In the rows, zero is written as 128.
One turn or mirror swaps these rows in pairs. Which row does each one swap with?
The rows were stretched afterwards, more along some directions than others.
Larep: [132  84 102 150 158 158 136 160 131 115 140 129 106 115 176 149 136 138
 140 151 132 132 117 107 116 125  99 156 104]
Kifir: [157 134 136 143  93 121 165 129 126 135 135 144 110 134 111 142 151 126
 144 135 138 154 126 153 115 101 113 148 132]
fudi: [127 170 108 125  77 137 158 134 127 130 150 117 126 154  74 139 120 136
 158 136 139 138 130 167 107 100 140  85 150]
Beb: [111 147 128 130 115 136 128 128 149 112 140 152 142 128 112 138 113 149
 137 138 153 104 161 146 102  93 165  98 138]
Mizes: [123 152 135 116 109  85 156 131 118 154 149 105 117 143 103 118 126 115
 100 140  97 127 114 121 107 128 114 109 154]
Ziv: [113 123 140 122  78 150 160 140 103 107 111 129 143 147  90 135 125 111
 130 158 144 136 105 126 115 136 167  97 105]
zeter: [121 126 111 121 136 107 106 104 125 131 136 122 117 129 164 112 130 141
 123 114  99  97 134 127 121 102 104 146 150]
zeko: [130 144 114 139  77 111 185 124 104 125 150 131 110 128 154 120 129 126
 133 157 109 132  91 116 154 119 154 120  90]
lasob: [127 117 121 140 114 137 173 116  92 124 156 135 126 126 105 105 146 137
 130 148 112 133 115 116 120 153 135 128 106]
pakav: [153 118 116 139  96 136 132 124 145 111 118 169 139 159 141 152 141 122
 140 150 123 136 122 128 125 150 141 114 147]
venim: [107 162 139 121 117 132 142 149 124 110 113 152 147 139 133 142 104 157
 125 123 134 109 143 142  84  86 131 123  95]
muv: [106 153 135 131 119 140 134 132 157 117 157 170 151 105 123 121 109 133
 131 120 150  93 143 145 133 111 148 103 121]
gabam: [154 139 137 141  93  97 131 110 114 142 137 134 134 157 102 136 150 136
 131 126 117 151 144 150 146 113 135 138 136]
kos: [139 106 137 137 102 124 150 113 120 135 121 141 122 105 132 122 142 144
 143 120 115 147 151 138 129 115 113 155 133]
suma: [125 140 140 132 105 116 191 158 120 132 154 143  92 124 162 130 104 140
 124 138 110 165  87 133  95 122 109 135 128]
Duba: [120 124 125 134 135 141 101 101 153 103 123 137 133 124 139 135 111 141
 143 134 170 117 147 128 137 148 155 118 127]
gakab: [154 115  91 139 118 131 119 109  85 132  98 111 140 182 146 145 160 140
 118 134  99 122 117  93 161 141 147 165 118]
beza: [137  89 110 142 180 143  88 113 133 128 119 134 116 118 173 101 162 127
 129 124 114 111 123  95 191 156  97 146 106]
zos: [110 115 137 142 108 103 164 131 115 129 164 134 136  88 137 120 132 172
 134 134  96  98 139 143 154 110 146 101  98]
davok: [ 97 136 132 113 155 112 128 138 153 122 141 137 107 112 156  99 119 109
 143 133 116 119 123 119 112 139  99 114 139]
sif: [114 113 135 118 116  96 156 123 120 135 150  84 126 107 108 115 132 130
 109 149 130 102 136 127 143 121 131 105 109]
tuto: [142 194 113 135  76 134 138 107 113 141 126 157 140 156  88 114 132 134
 125 114 123 138 152 139 155 125 134 110 117]
viziz: [159 134 101 145 107 161 114 123 119 129 130 145 139 135 129 151 137 162
 167 127 135 125 143 140 157  89 132 133 131]
gagir: [ 91  98 152 110 122 102 141 112 131 115 117 111 131 107 126 127 126 118
 108 117 142 112 111 115 131  97 122 160 120]
rim: [114 144 141 126 105 131 148 130 109 130 137 132 140 117 134 100 122 147
 133 107 115 117 115 131 145 155 120 121 113]
sazem: [141 152 131 127 123 144 103 109 105 116  79 132 178 166 102 113 154 142
 134 140 105 120 164 128 166 147 160  99 106]
dav: [133 125 113 131  87 140 141 127 130 135 132 130 130 128 101 149 134 108
 136 142 141 140 132 153 118  83 122 142 147]
bopif: [124 131 129 124 112 133 122 146 136 128 154 119 147 113 118 139  87 128
 164 115 144 124 140 136 157 141 112 136 139]
zifam: [ 97 160 136 113 105 129 196 152  88 136 153 133 114 128 119 109  98 140
 127 125 113 131  99 131 119 106 110 128 115]
sudom: [121  81  93 133 159 117 115 137 130  93 120  89 115 132 164 153 143 121
 144 154 142 123 101 119  97 140 123 150 127]
zope: [160 157 123 125  78 135 116 109 131 136 125 183 153 145 152 117 133 144
 137 106  91 133 157 135 146 122 131 133 137]
fivad: [162 157 131 166 108 134 127 130 117 145 140 175 144 138 125 122 135 156
 146 104 112 158 149 153 159 114 117 158 110]
Zudu: [131 128  93 113 115 123 122 132 111 128 131  96 116 140 174 148 116 110
 142 133 109 117  99 100 153 153 136 138 135]
nefup: [110 136 106 140 139 152 118 131 121 114 124 132 135 120 151 122 120 154
 149 114 138 119 128 129 180 146 136 129  96]
bon: [152 172 129 126  88 139 169 134  81 147 119 138 134 162  89  95 151 152
 142 141  98 159 135 138 158 147 139 101 123]
tek: [154 171 102 135 107 142 135 157 115 161 152 119 116 131 123 144 112 143
 158 106 149 137 110 151 160 130 101 150 141]
Mepe: [126  76 150 137 134 147 133 106 114 105 124 134 110 130  94 120 166 137
 128 146 139 135 115  94 112 134 139 133 124]
nud: [130 148 109 106 107 122  83 108 126 126  98 104 143 142 114 143 116 138
 138 125 145 114 135 135 148 123 154 100 141]
rego: [142 145 117 123 100 141 117 111  97 130 130 132 157 155 115  98 132 137
 142 140 101  97 158 106 185 168 154  95 113]
revo: [129 144 127 104 118 151 121 118 131 113 121 167 136 109 164 105 121 150
 131 118 115  98 143 114 130 106 145 108 104]
nevo: [105  59 113 124 132 154  95 123 142  90 127 134 150 110 164 121 133 115
 148 152 126 108  95  98 144 148 109 143 116]
sigis: [136 184 123 131 110 125 145 150 127 139 123 145 160 141 112 134 118 158
 135 102 110 120 167 173 170 125 144  89 126]
Vus: [122 166 135 123  89 135 134 128 122 142 138 141 145 117 116 100 111 139
 133 118 114 122 150 134 106 119 137 113  93]
rek: [120 109 145 132 137 125 124  97 142 116 117 147 133 110 121 125 141 156
 136  93 154 138 149 137 126 106 122 172 118]
vev: [113 169 125 120 130 127 173 154 121 128 138 137 111 125 126 120 110 123
 123 134 136 129 131 139 132 137 144  82  92]
vig: [120 148 113 150 119 154 141 136 114 106 154 159 126 121 114 131 128 155
 145 141 158 123 138 153 123 108 152 118  83]
Didu: [127  77 120 140 147 112 145 141 127 132 126  98 108 101 139 150 144 140
 113 142 116 129 121 127 152 119 106 148 132]
kod: [160 128  83 143 139 123 148 119 109 143 148 112  93 146 164 142 157 138
 122 125 112 132  89 116 149 137 106 187 146]
nif: [163 159  93 137  98 115 122 105 141 172 153 122 104 122 137 131 135 135
 140 110 124 131 132 144 145 106 115 138 155]
par: [108 135 137 136 107 134 137 139 156 103 124 140 152 102 103 151 110 146
 131 133 165 123 173 150 122 110 165  82  95]
nefoz: [141  88 109 144 121 143 122 109 147 129 142 121 105 119 134 133 164 121
 149 127 152 142  98 121 130 111 111 161 132]
bulo: [119 133 124 125 129 142 160 130  90 123 139 130 125 140 104 115 128 174
 147 122 115 132 137 139 115 118 106 139 119]
tupi: [117  67 123 138 104 163 115 133 141 102 146 141 145 101 141 129 138 128
 164 145 148 136 105 120 132 144  99 148 103]
Vegu: [107  96 135 151 136 136 114 125 128 125 120 120 149  94 128 142 111 157
 147 126 160 127 141 120 166 124 125 161  93]
leb: [145 179  98 118  58 149 165 133 130 130 145 151 148 144  84 142 120 132
 187 117 139 166 167 186 117  78 136 123 138]
Namu: [117  76 125 131 147 144  86 128 143 110  98 111 150 117 103 152 145 137
 138 135 151 152 131 134 119 146 110 159 152]
Nizu: [124 156 108 112 108 108 125  97 111 130 134 113 120 140  91 101 129 136
 113 124 120 126 125 122 140 157 137  94 130]
melib: [139 110 126 131 113 135 101 135 155 137 118 122 141 114 105 147 123 128
 144 125 164 136 182 153 154 163 150  91 133]
Bazo: [123 112 125 128 108 113 144  98 134  96 122 145 121 134 125 130 149 123
 119 146 116 132 123 128  81 108 136 143 142]
gisi: [124 141 133 155 133 128 154 132 135 131 159 148 108  84 106 125 137 162
 124 127 143 140 130 157 104 124 114 105 131]
Parev: [150 165  95 133  91 126 167 125 116 152 164 139  82 135 149 103 132 109
 140 143 109 139  92 118 145 124  98 138 136]
veb: [142 151  97 124 150 124 137 146 138 156 136 126 100 133 174 137 133 119
 126  95 137 134 115 136 143 130 110 151 132]
guf: [108 106 135 140 110  98 176 125 136 115 161 159  93  93 148 130 128 131
 110 137 112 119 114 136  98 101 114 134 131]
Luzap: [137 160 129 117 103 151 101 139 150 120 109 142 163 144  96 138 112 122
 169 102 175 141 147 142 136 133 136 113 129]
puz: [122 131 122 146  91 126 128 115 118 113 131 117 132 136 139 152 113 140
 144 159 107 116 134 132 116 102 149 133 122]
gos: [ 97 100 116 104 141 121 165 130 104 117 123 103 129 122 133 107 138 115
 117 159 108  97 117 100 128 168 143  99 113]
gevo: [139 149 131 120  89 121 162 125  88 139 112 116 142 156  72 127 127 151
 144 149 117 149 147 145 128 134 167  80 128]
Pul: [120 119 114 128 165 127  86 126 142 134 130 123 130 118 143 126 141 148
 114  96 122 103 142 132 136 116  86 154 138]
Bup: [116 115 113 128 117 118 140 129 108 127 130  89 108 119 101 126 136 149
 120 143 117 112 123 133 167 139 119  87 136]
gegup: [139 159 104 119  80 118 144 130 102 130 131  91 119 167 115 135 118 131
 145 150 112 117 104 128 127 150 147  84 134]
Kav: [123 157 145 112  96 118 175 133  85 121 123 134 134 156 104 117 122 147
 127 139 100 115 156 140  88 125 154  83 115]
Rep: [132 141 129 113  75  86 148 110 101 139 123  95 150 160  99 141 130 132
 105 141 101 112 120 124 136 139 176  89 136]
soza: [124 189 109 105  89 116 139 128 121 150 156 129 108 107 112 101 108 134
 121 110 110 103 147 134 138 110 128  88 138]
kibin: [158 124  94 134 103 164 148 156 110 127 129 136 111 138 145 145 145 156
 145 162 108 119 154 151 130 127 131  89 125]
mepi: [147 101 111 129 113 147 128 140 120 132 150 133 138 116 140 126 136 173
 135 119 116 119 130 141 113 129  87 150 124]
rafaf: [153 118  97 135 101 143 128 107 120 133 136 144 153 134 108 113 156 135
 141 154 125  99 158 120 181 155 157  85 110]

Swapped with Mepe: leb
Swapped with sazem: fivad
Swapped with muv: nevo
Swapped with gakab: tuto
Swapped with bopif: revo
Swapped with kos: Kav
Swapped with veb: Bup
Swapped with Didu: vev
Swapped with Luzap: viziz
Swapped with zeko: Mizes

One turn or mirror swaps these rows in pairs. Which row does each one swap with?
The rows were stretched afterwards, more along some directions than others.
tazon: [132 141 117 102 116 142 126 137 131 137 115 133  86 117 118 116 119 130
 114 106 121 124 119]
vul: [133 120 120 135 189 127 130 152 124 150 120 112 134 126 162 139 135  92
 128 148 182 169 121]
tepu: [117 153 138  95 147 108 105 114 152 105 116 116 118 102 168 132 104 119
  92 140 103  93 123]
bisut: [109 104 150 135 130 114 143 128 120 125 113  87 107 108 135 117 129  93
 107 112 139 170 128]
setu: [135 134 106 104 174 117 149 128 124 117 109 116 102 161 156 116 148 139
 117 151 128  85 107]
Suvo: [152 134 122 125  99 111 135 133 129 116 129 116 113 118 115 109 117 152
 102 143 125 147 128]
disag: [128  96 145 151 168 108 148 125 143 132 101 102 162 146 133 116 144  83
 127 151 127 165 110]
Befal: [135 113 155 138 145 118 148 119 167 129 108  83 148 109 140 139 121  81
  99 135 119 182 128]
bolef: [132 125 102 128 129 105 130 132 142 144 114 126 147 123 118 110 137 138
 129 107 145 133 126]
Gem: [127  97 169 143 153 128 151 141 132 138 132  93 134 113 136 105 152  86
 114 105 141 201 134]
gil: [141 104 186 142 147 102 147 118 128 142 138  94 145 121 134  97 138 103
 104 125 145 205 107]
Vari: [110 127 145 125 155  94 115 124 111 130 124  72 151 131 152 138 116 106
 137 122 123 120 148]
zades: [105 123 149 102 166  90  91 152 117 124 114 132 116 121 153 141 129  94
 134 140 119 130 113]
ter: [145 137  91 111 156 147 156 140 139 126 108 119 104 137 152 130 133 126
 100 143 116 101 126]
vusu: [130 114 161 130 167  96 130 114 114 123 106  67 162 134 143 120 127 104
 118 122 106 130 145]
Feze: [131 138 122 104  99 128 138 122 148 129 149 122 110 123 117 111 119 153
 107  93 116 134 131]
Bemig: [140 124  93  96 179 120 143 132 136 123  95 131  73 155 147 101 155 112
 100 151 140 123 114]
Fubop: [137 122 106 144 136 116 130 138 117 150  94 113 165 117 145 117 140 128
 138 146 134 134 131]
luva: [129 113 134 139 127 111 137 132 155 116 105 128 119 124 129 130 145  75
 126 126 124 186 104]
letal: [149 122 133 122 163 102 132 148 121 125 105  93 136  96 171 117 145 111
 102 170 144 132 116]
depob: [124 118 133  96 149 122 119 128 131 130 140 142 113 131 122  85 114 153
 121 104 117 119 110]
Gek: [136 113 142  85 179  89 135 122 146 133 101  90 121 147 156  98 165  91
  78 156 133 128 112]
Molo: [140 151  80 112 148 122 143 121 141 127 114  99 106 155 152 124 141 132
 109 151 148  88 126]
Gis: [114 139 121 137 154 123 116 137 123 137 130 124 119 114 173 154 124  75
 139 131 149 147 114]
mido: [101 150 134 100 156  95  94 137 132 113 103 121 120 129 144 123 132 106
 123 121 113  81 110]
Nelud: [127 110 137 147 157 139 174 131 153 137  95 104 134 124 147 126 154  84
  94 142 125 181 115]
risu: [149 103 144 135 166 120 143 135 134 148 119 100 108 123 125 100 150  91
 108 149 182 201 114]
pesir: [144  99 166 136 130 133 146 123 149 136 135  83 131 111 132 114 137 116
  98 142 159 200 123]
muru: [127 141 152 109 171 104  93 117 152 108 104 113 120  93 163 113 108 106
  92 135 120 119 133]
sufon: [128 120 119  94 171 117 162 114 159 119 104 113  94 146 152 114 160 102
  93 116 107 123 129]
Dap: [128 126 157 122 175  91 114 130 120 142  99  78 149 118 171 118 160  76
 107 149 155 153 113]
muro: [128 141 133 101 187 109 114 130 130 137 120 131 118 124 184 124 135  98
 115 140 167 143  94]
zon: [118 148 132 107 159  89  99 126 148  97 130 118 113 103 155 125 100 110
 107 143 112 103 134]
Fusav: [135 103 151 135 149 116 136 129 153 131 120  93  95 113 120  99 142  97
 114 131 168 183 127]
rezir: [113 120 127 127 114 133 123 137 126 140 127 121 109 100 111 105  94 140
 135 106 115 100 137]
reke: [124 134 125  92 170 125 116 136 118 140  99 124  95 147 160 138 130  94
 122 123 150 162 109]
tid: [128 114 107 134 114 114 142 128 130 161  93  98 152 138 126 111 166 100
 138  98 152 160 126]
Nuv: [ 93 152 128  81 117 109  96 122 155 123 118 126  93 103 129 106  97 119
  92  73 147 119 117]
sep: [111 116 102 152 131 112 125 144 131 150 108 112 156 101 119 123 127 119
 149 110 137 121 152]
rufa: [142  93 158 151 145 115 165 121 146 131 116 100 148 125 134 133 143  80
 113 128 115 202 111]
ruf: [113 147 131  91 169 107 100 139 140 124 114 134 102 123 160 158 119 115
 133 113 144 153 127]
Buno: [ 99 112 142 138 173  94 117 125 116 134 119  90 154 126 151 125 132 105
 139 137 144 114 137]
Fedo: [108 119 151 135 164 109 107 128 109 126 100  86 143 125 144 130 118 114
 142 114 113 109 151]
Sut: [105 138  98 130 143 129 130 145 132 163  95 120 149 128 133 123 141 130
 132 109 164 135 131]
lona: [124 145 146 115 167  86  82 130 132  99 117 125 132  97 145 125  95 119
 119 130 113 115 135]
sen: [156  93 161 134 170 116 141 135 113 128 137 105 125 121 142 102 131 137
 119 165 145 194 114]
Zav: [105 114 126 132 100 143 118 141 136 134 143 151 114  87 115 105 121 132
 132  90 120 121 129]
diru: [ 98 122 151 101 173  94 107 139 137 131 115 109 146 134 142 117 125  86
 127 103 141 110 101]
topoz: [131  98 156 150 137 114 144 135 134 130 159 115 122 113 124 120 134 107
 128 127 147 207 124]
Redu: [113 142 134 105  97 140 104 134 141 139 120 129  87  86 128 119 108 118
 126  73 122 131 130]
Levu: [118  91 166 153 128 105 145 125 120 148 142 101 151 132 114 102 136  77
 124 103 143 198 118]
moti: [147 102 161 141 158 114 135 127 147 142 128  87 120  93 134  97 113 105
 100 164 174 188 125]
Bos: [123 150 132 103 122 130 109 151 141 116 129 128 105 108 124 120 112 152
 119  95 125 136 137]
kal: [130 132 136 124 122 106 127 131 128 125 136 133 119 122 112  91 123 161
 119 113 121 122 118]

Swapped with sep: Befal
Swapped with kal: gil
Swapped with reke: Bemig
Swapped with muro: setu
Swapped with moti: rezir
Swapped with topoz: Feze

